<144>: [ 59.9 -19.4   5.5  22.8 -52.8  -8.5  38.4   8.7 -60.3 -43.5]
<87>: [-62.5 -48.2  64.2  44.0 -30.6   4.8  26.5   1.5 -38.6 -36.0]
<137>: [ 24.5 -23.8  19.7  -3.8  -5.2  14.5  10.5  -5.4  62.2 -20.9]
<110>: [ 24.5 -23.8  19.7  -3.8  -5.2  14.5  10.5  -5.4 -23.7 -20.9]
<34>: [ 32.5  -9.7 -33.8   8.7  83.6   2.8 -27.4  14.3 -20.6 -28.5]
has: [  8.7 -60.3]  yes
has: [-5.2 14.6 10.5 -5.4]  no

<44>: [  3.2  13.4 -13.5  -8.0   6.6  17.7  19.8 -15.5   5.5  -5.2  36.9 -59.2
   1.8 -17.6   5.1  42.6  -7.3  47.6 -19.8   1.4  -9.5  23.0  13.7 -20.5
  33.0 -26.1  -9.2  28.6   5.5   6.6 -16.2  38.2  18.6  23.0  20.7  37.6]
<100>: [ 55.3 -35.6   1.4  61.8  18.7  11.9 -31.8  59.9  30.5  62.5 -64.6 -59.1
  70.6  60.1  -5.8 -27.6  65.3 -24.3  54.1  48.5  34.6 -20.9 -56.5  29.6
 -56.5  74.3  53.3 -30.2  30.5 -26.5  26.0 -58.4 -32.9 -20.9 -65.7 -76.9]
<12>: [ -3.8  14.5  11.4  13.4   4.7  18.3  28.4   7.2 -11.3   7.4  27.0  29.6
   6.9  28.8  -5.3  22.2  12.0   6.4 -12.3   8.8 -22.6  26.1  23.5   2.5
  35.1  18.0  16.8  39.3 -11.3  23.8  -6.5  25.9  24.0  26.1  10.5  62.9]
<26>: [  7.7  17.3 -11.1 -12.2  -8.4  16.2  13.0  10.6   2.3   0.7  23.3  -5.3
  -0.4   8.6 -12.9   0.7   6.7   3.5  -3.7  13.8  -0.4   7.6   4.5   5.0
   5.5  13.2  26.1  -7.7   2.3  -1.6  -4.5  12.1  12.6   7.6  15.0  17.7]
has: [ 65.3 -24.3  54.1  48.5  34.6]  yes
has: [ 29.6 -56.5]  yes
has: [26.1 10.6]  no
has: [10.6  2.3  0.6]  no
has: [60.1 -5.8]  yes
after: [-59.1]  [70.6]

<18>: [-67.4 -40.5  32.1 -56.1  44.1 -18.5 -17.2 -35.6  81.9   4.2 -45.3  32.5
 -29.1  13.8 -34.5 -71.3  41.7  38.7  53.9]
<61>: [-56.5   0.7 -23.0  19.3  85.6  17.1 -12.4  15.0 -24.0 -30.9  22.3 -13.3
  21.1  10.5 -39.4  29.4  10.8 -46.8  62.4]
<3>: [-63.6   3.1  26.0 -22.5  73.5 -50.7 -16.8  26.3 -16.8   5.5 -13.4  -6.9
  19.4  55.9 -72.1   5.1   0.9 -35.8  17.0]
<56>: [-17.3 -54.5 -33.9 -29.3   7.8  73.6 -77.4  25.8  51.4  23.9  -2.1   4.1
  -3.5  52.1  -9.4 -52.6 -22.6 -32.9   9.4]
<27>: [-96.0 -53.2 -17.6  14.2  93.2  -2.1 -66.8   6.0 -13.7  40.3 -20.4 -28.2
  -6.6  63.4 -18.6   5.3  56.3  85.9  34.8]
after: [73.5]  [-50.7]
has: [-63.6   3.2  26.0 -22.5  73.5]  no
has: [-34.5 -71.3  41.7  38.7]  yes

<135>: [ 12.4   3.2   7.4  -3.5  -5.0  44.4 -12.5  -2.2  16.7  15.7  16.1  26.0
   7.6   5.6  -7.7  37.4 -13.6  -6.0  26.1   7.1   3.1   1.9  -6.7  14.2
   6.2 -25.0 -14.1 -12.5  23.6 -34.5  -3.8  -3.5   1.3  -5.9  13.5 -10.2]
<35>: [ -2.9  14.9  11.3  -9.5 -10.1 -27.5  22.6   4.8  -1.0 -17.0  -7.4 -18.6
  -4.4   0.9   3.8   7.1  -1.2   6.4  -3.2  -6.1  12.7  -0.1  -2.6 -10.0
   5.3  11.7  -6.4   5.7  -6.4  33.3  19.5  -1.2   5.0  -4.1  -7.8  -6.1]
<168>: [ -0.9 -32.6   9.5  -0.2   7.3  37.2  -8.2  -7.6   9.3  -9.5  -9.8  37.3
  43.8  -0.3  -4.1  32.8  -5.9   0.4  13.1   6.3  12.0 -15.5   4.9   6.5
  -6.1   4.3   3.7 -26.0   6.7  12.9 -12.3   8.0  -6.6 -15.6 -24.3  -8.0]
<51>: [  9.2  66.9   9.2 -14.2 -29.0 -20.8  17.1  12.2   5.0   6.8  19.4 -30.3
 -46.0   7.5   1.3  11.0  -7.9   0.7   6.9  -4.9   3.8  21.0 -18.1  -3.4
  22.9  15.1 -29.1  20.2   6.7  -9.4  33.1 -17.0  16.9   5.0  35.8  -8.2]
<133>: [ -5.8 -53.6  17.7  -2.0  10.3  38.5  -3.2 -10.7   9.5 -30.7 -26.4  49.5
  79.1  -1.7  -3.4  45.0  -5.5   4.2 -27.0   5.9  26.1 -30.7   9.5   3.2
 -10.6 -36.5   8.3 -40.8   2.3  47.2 -12.7   7.7  -9.9  -1.1 -56.1 -11.8]
<96>: [ -5.7   0.0 -16.7   7.7   7.1 -35.1   0.6   2.0 -15.1   4.4  -2.0 -28.5
 -25.3  -4.2   5.1 -48.2  12.2   0.2 -21.8  -4.8 -16.7   5.6   4.5  -7.1
  -5.5  27.2  12.0  20.1 -14.3  -3.1  -3.7   0.4  -1.6  16.1   6.0  14.5]
<43>: [ -5.8 -53.6  17.7  -2.0  10.3  38.5  -3.2 -10.7   9.5 -30.7 -26.4  49.5
  79.1  -1.7  -7.2  45.0  -5.5   4.2  12.2   5.9  26.1 -30.7   9.5   3.2
 -10.6 -36.5   8.3 -40.8   2.3  47.2 -12.7  15.4  -9.9 -28.8 -56.1 -11.8]
<28>: [  0.9 -16.4   4.4   0.5   4.1  23.3  -7.3  -4.1   6.3  -1.2  -2.4  20.6
  19.9   0.3  -3.0  19.0  -4.2  -0.7   9.1   4.0   4.6  -6.5   2.0   5.0
  -2.9 -16.1   1.1 -13.0   5.8  -0.1  -8.4  -3.7  -3.6  -7.1  -8.7  -4.6]
after: [-3.6]  [-7.1]
after: [15.1]  [-29.1]
after: [6.8]  [19.4]
has: [-16.7   5.6   4.5  -7.1  -5.5]  yes
after: [-7.3]  [-4.1]
after: [-10.0]  [5.3]
has: [-6.4 33.3]  yes

<114>: [-23.8  10.7 -13.7 -11.3  11.3]
<139>: [-12.0  27.4 -15.8   4.1  -4.1]
<48>: [ 20.6 -48.4   3.9  28.4   7.4]
<191>: [  4.0  45.7 -23.1  78.0 -68.6]
<8>: [-10.3  31.8 -14.9  26.9 -30.0]
<136>: [-10.9  30.8 -13.2  10.8  -7.8]
<177>: [-20.4 -51.4 -24.1  57.0  17.4]
<152>: [  4.7 -58.7 -14.6  38.9  16.4]
<178>: [16.3 -8.0 10.6 70.1 -3.9]
<72>: [-10.9  30.8 -13.2 -17.5  -7.8]
<151>: [-49.5 -34.5 -36.0  -5.0 -42.7]
<10>: [ 79.3 -24.3   8.9 -26.4  63.5]
has: [-36.0 -34.5 -49.5]  no
after: [-26.4]  [63.5]
after: [4.1]  [-4.1]
has: [ -4.1   4.1 -15.8  27.4 -12.0]  no
has: [-58.7 -14.6  38.9  16.4]  yes

<21>: [  0.6 -15.8 -10.5  -0.2   5.4  -6.3   2.6 -12.9  13.9   2.8  -6.6  -4.4
   9.6  -2.6  -8.7  13.3  -3.9 -16.5   3.5  -4.1   5.0  -1.6  -3.7]
<127>: [  6.2 -19.5  -8.1   5.4   5.3   1.8  -0.1  -8.7  14.6 -27.3 -16.0   3.9
   0.5 -14.1  -4.8   6.1  -3.6  -7.1  -4.8  -2.6   1.1   4.5  -0.1]
<86>: [  2.7 -14.6  -7.8   0.3   4.9  -7.5   6.8 -11.7  11.0  22.6  -5.6  -5.3
   6.3  -3.5  -9.8  13.7  -3.5 -16.8  -3.3   1.0   4.4   0.3  -2.7]
<29>: [-74.7  -2.5  -7.8  -6.4   2.2   9.7   0.7 -11.8  -0.6  25.6   0.9 -15.9
  24.3  -3.5  -8.8  -7.1  -4.9  -8.3 -12.2  10.3 -24.3   1.3 -13.1]
<24>: [  0.6 -15.8 -10.5  -0.2   5.4  -6.3   2.6 -12.9  13.9   2.8  -6.6  -4.4
   9.6  -2.6  -8.7  13.3  -3.9  -9.5 -12.4   5.1 -23.1 -10.4   7.1]
after: [4.4]  [0.3]
has: [-2.6 -8.8]  no

